Named moves (each a turn or a mirror), then the moves between two rows, first move first; the first pair answered:
Potil:
[-16 -27  28 -40 -15  -6   8   2  -3  36  -2] => [  6  10  33 -14 -25 -12 -38 -21   3  16 -22]
[-12 -13 -24 -15  19   1  33  18   9   9  -9] => [ 14  24 -21  13   4 -11 -15  -3  16 -10 -36]
[ 32   8 -35   5 -10 -15  -9  -1  -4 -45 -21] => [ 10 -25 -38 -19  -2  -8  39  20 -10 -31   0]
[ 16  19  17  12 -12 -16 -33  -6  -7 -13  -5] => [-13 -27  10 -20   3  -4  20  19 -15  10  24]
Pifo:
[ 25  28  27 -23 -27  -7 -29  18 -32  -9  22] => [-23 -38   2 -38   3   2  39  20 -13  18  27]
[  9  15 -12  17  -9  -3   1 -23  16 -27 -26] => [ -3 -10 -11   8 -20  -7  15 -30  19 -32 -17]
[-16  -3 -17  17  30  20  17  -4  15  25   1] => [ 20  36   5  14  -9   4 -35 -12  -8  -7   6]
nes:
[23  3 -3  1 -5 12  4 14 -3 27 13] => [ 23  -4 -11  -3  -9  10  15  19   0  25  15]
[  9  -7   4 -31 -16   6  12  21 -21  -4  17] => [ 15  -3  -4 -30 -21  -1  11  21 -20 -21   6]
[  9  14   8 -33 -15  17 -19  -2 -19 -15  22] => [  8  12  11 -29 -13  19 -16   5 -24  -8  26]
Pairs:
Each pair is two moves apart.
[-7 -2 25 -8  2  4 -2 10 -9 22 24] => [  2 -16  -9 -15  -9  -7  23   6  -2 -12  14]
nes then nes
[-32 -30   4   5  15  11  30  -1  13  27  -6] => [ 13  34  -8  24  15   5 -14   1   9 -10 -38]
nes then Pifo
[-10 -11  -5  -5  21   9  14   2   4  10  -3] => [ -1   8   8  11  20   8 -10  -7   1  13  -7]
Potil then nes
[ -7  -5 -19   8   2 -19  14 -12   8 -20  -3] => [ -2  20 -10  21  11 -11  -5  -8   6  -9  -9]
Pifo then nes
[  8  54 -17  26  14  25  -7  -2  16  -1 -18] => [-24 -20 -29   0  10  24  45  -7  24   5   3]
Pifo then Pifo
[-18 -10 -30   2   8  -7  20 -11  -6   6   8] => [-11   7 -29   1  11  -2  17   5 -16  10  10]
Pifo then Potil
[-18 -13 -12   7 -21  -6   7   2  14 -17 -14] => [-16  -4 -18  13  -4   4  17   7  14  -5 -17]
Pifo then Potil
[ 18  23   3  -6  -7   2 -17   8 -13  -6   8] => [  2  10  -5 -14   7   9  10  22 -13   9  12]
Potil then Pifo
[ -3 -32   5   8   2   8  -1  -6  20  16   0] => [ -8 -20   2   2  12  14   5  14  14  22   1]
Pifo then Potil
[-17 -13  -1  14   6   0  15 -18  13   9   8] => [ -7  15   7  18  13   6  -4 -10   5  18  11]
Pifo then nes
[-12 -20   4   2 -17  -5 -20 -35  26 -11 -22] => [-29 -44   9 -13  -3   7   1 -13  20  15  -4]
nes then Potil
[ -4  -1  30  22  -7  -4 -27 -36  22  11  -7] => [-14  -7  22  27   7  -1 -17 -30  31  23 -11]
Pifo then Pifo
[ -9 -42   5  -7 -25 -15   9 -28  14 -13  -4] => [ 18  18   9  14 -24 -12 -34 -21  12 -21 -17]
Pifo then Pifo
[-36   2   3  -1  23  10   5  -9  -1  27  -3] => [-16   9  17  -7 -16 -10 -23 -30  -9  -1   5]
Potil then Pifo
[ -8  -9  -2   5  24  15  31   9  -3  24 -10] => [  1  16  17  22  24  10  -4  -3  -2  30 -20]
Potil then nes
[  9   5 -23  12   1  -2  -3  -2  15 -10 -19] => [ 10  12  -5  12 -14  -7 -24 -10   4 -11 -12]
Pifo then nes
[ -6 -28  -9 -12  -5  -5  24   9  -5   3  10] => [ 16   9   5  -9 -22 -11 -10   7 -17 -16  10]
Pifo then Pifo
[ 12 -10  -7 -20 -21 -10   0  -8  -3 -17  -1] => [  9  10 -21   5   6   0  -7 -10  16  -4 -31]
Pifo then Potil
[-16  33  -5  16  21   8   3  23  -4   7  -8] => [-14   6   9 -17 -21  -9   8  14 -22 -14  25]
Pifo then Potil
[-18 -15  24   7  11  15  10  -1   4  26  -5] => [ -6 -27  -9  -1   0   2  28  -7  12 -14 -16]
nes then nes
[ 35  26 -19   1 -15  -6  -6   3   1 -41 -12] => [ 30  11 -28 -11 -13  -2  15  13   2 -43  -5]
Potil then nes
[ -7 -11  10   2  15 -10   0  -6 -11  16   6] => [ -2 -19  -7  -3   5 -18  13  -8  -7  -5   4]
nes then nes
[ 11 -24 -20   5   1 -26  -5  -9  -3  -2  -2] => [  6 -29 -16   0   6 -20   6  -3  -8   7   4]
nes then Potil
[ 17  35 -11   5   0   0 -20  11 -19 -15  -2] => [  9  22 -14 -12   6   5   3  34 -27  -1  13]
Potil then Pifo
[ -4  -6 -19 -13  27  11  20  -2  -6  26  23] => [ 25  31 -33   5  21   1  -3  -5  -7  -6   3]
nes then Pifo
[ -1  36  -1  23  21  13 -30  29  -6  55 -14] => [-36 -43  -9 -12   7   8  18  20   0  58  14]
Pifo then Pifo
[ 11   4  12  -3 -24 -10 -27 -14  -8 -23   8] => [ -6  -2  29  -8 -13   3 -21  -1 -11  10  24]
nes then nes
[-21  13   0  13  35   9   2  18   5  23  -4] => [-16  -4 -27   3  26  -1  24  15  11  -3 -10]
nes then nes
[  2 -12 -32 -20  -8 -13  16  13 -10 -32   1] => [ 15  19 -28  -5  -8 -11  -3  17 -12 -33  -8]
Pifo then Pifo
[ 18  15 -17   9   6  -6   2  13  -4 -32 -14] => [ -6  -5 -11  -6  20   4  22  31 -14  -2   7]
nes then Potil
[-4 -4 15 -2 14 27  4 10  0  0 -1] => [ -1 -12  21  -6  -7  14  -9  -4  -6 -17   8]
Potil then Pifo
[ -8 -27 -13  -9  34  13  31   7  11  27   0] => [ 14 -29  10  -8 -24 -23 -15 -37   9 -21   1]
Potil then Pifo
[ -2  17   6  -4   7  13   5  17 -16  19   8] => [  1  -3  12 -17 -20  -2  -1   4 -14   3  17]
Potil then Pifo
[ 15  -6 -27 -22  -4  -6  21  16 -18 -19   1] => [ 22  12 -21 -16   0  -4   8  16 -22 -21  -2]
Pifo then Pifo
[ 18  13  22 -21 -33  -8 -33   1  -3  -5   5] => [ -6  -2   0 -18  17  18  15  34   4  38  -4]
Potil then Pifo
[ 17  31  18  10  -5   1 -30   1   1  -7  -9] => [ 10  28  12  -4  18  13  -2  31 -15  13   3]
Potil then Pifo
[ -1  36  32   9 -21   0 -32   2 -13   7  11] => [-19 -32  -1 -14 -30 -12  22  -9  -1 -13  21]
Pifo then nes
[ -7 -17   9   0  14  14   3 -10   2  30  17] => [  6 -27 -22  -3  -1  -1  20 -17  10  -9   6]
nes then nes
[  9  -3  10  21  -2  -7 -27 -27  19 -11 -17] => [ -4 -14  -1  23  14   2  -5 -25  27   6 -23]
Pifo then Pifo
[ 21  22   4   6 -10   1 -31 -17  -6   2  -4] => [ 14  23  -4  -4  17  20  -3  14 -15  25   3]
Potil then Pifo
[  1 -22  -4   9  -6   2  -3 -11  13  10 -13] => [  4 -17   1   8 -17  -5 -16 -13   6   0 -12]
Pifo then Pifo
[ -1  -4  10 -24 -20  -3   7  17 -27  -5  26] => [  4  16  23  -8 -21  -2 -18  12 -26  -3  18]
Potil then nes
[-14   2 -14  28  25   5   5  -2   6  28 -19] => [ -1  16  27   8 -15  -9 -29  -4 -19  22  11]
Pifo then nes
[ 12   4  -9   2 -24 -18 -11 -19  -2 -24  -4] => [  7  19 -23  22  11   2  -5  -8  11  -5 -25]
Pifo then Pifo
[  5  -6  15 -22 -11   2  18   5 -28  15  25] => [-10 -29   6 -11  -8   4  30  -9  -9  17  15]
Potil then Pifo
[-29  -4  14  31  33  16 -10  -9  26  50  -8] => [-32 -52  29  -7 -16  -7   3 -31  15  22  20]
Pifo then Pifo
[-10   4   1   5  17  12  -3   0   8  18  -3] => [  9  18   9   3   1   5 -23   4  -1  -2   0]
nes then Pifo
[ -1   4 -18   3  18   5  21   7  12  -9  -9] => [ 13  31   8   4  -1  -1 -16   3  -4  -8   0]
Pifo then nes
[  5  -4  -6 -32 -16  -4   7  20 -23 -11  24] => [  1   1 -33 -14  13   4  25  26  -7 -12  -1]
Pifo then nes
[ 15   2  -2 -13 -10  -5  12   0  -7 -23   7] => [ 16  16 -10  10   7   0   0  -3   7 -19 -11]
Pifo then Potil
[  9   3  17   0 -13  -6 -29  -3  -9   1  12] => [-7  1  8 -2 15 10 -2 17 -4 28 10]
Potil then Pifo
[-18   8 -27 -10  19   7  16  -5  18 -25 -25] => [ -2  43   5   3   5   6 -30 -13   5 -18 -16]
Pifo then nes
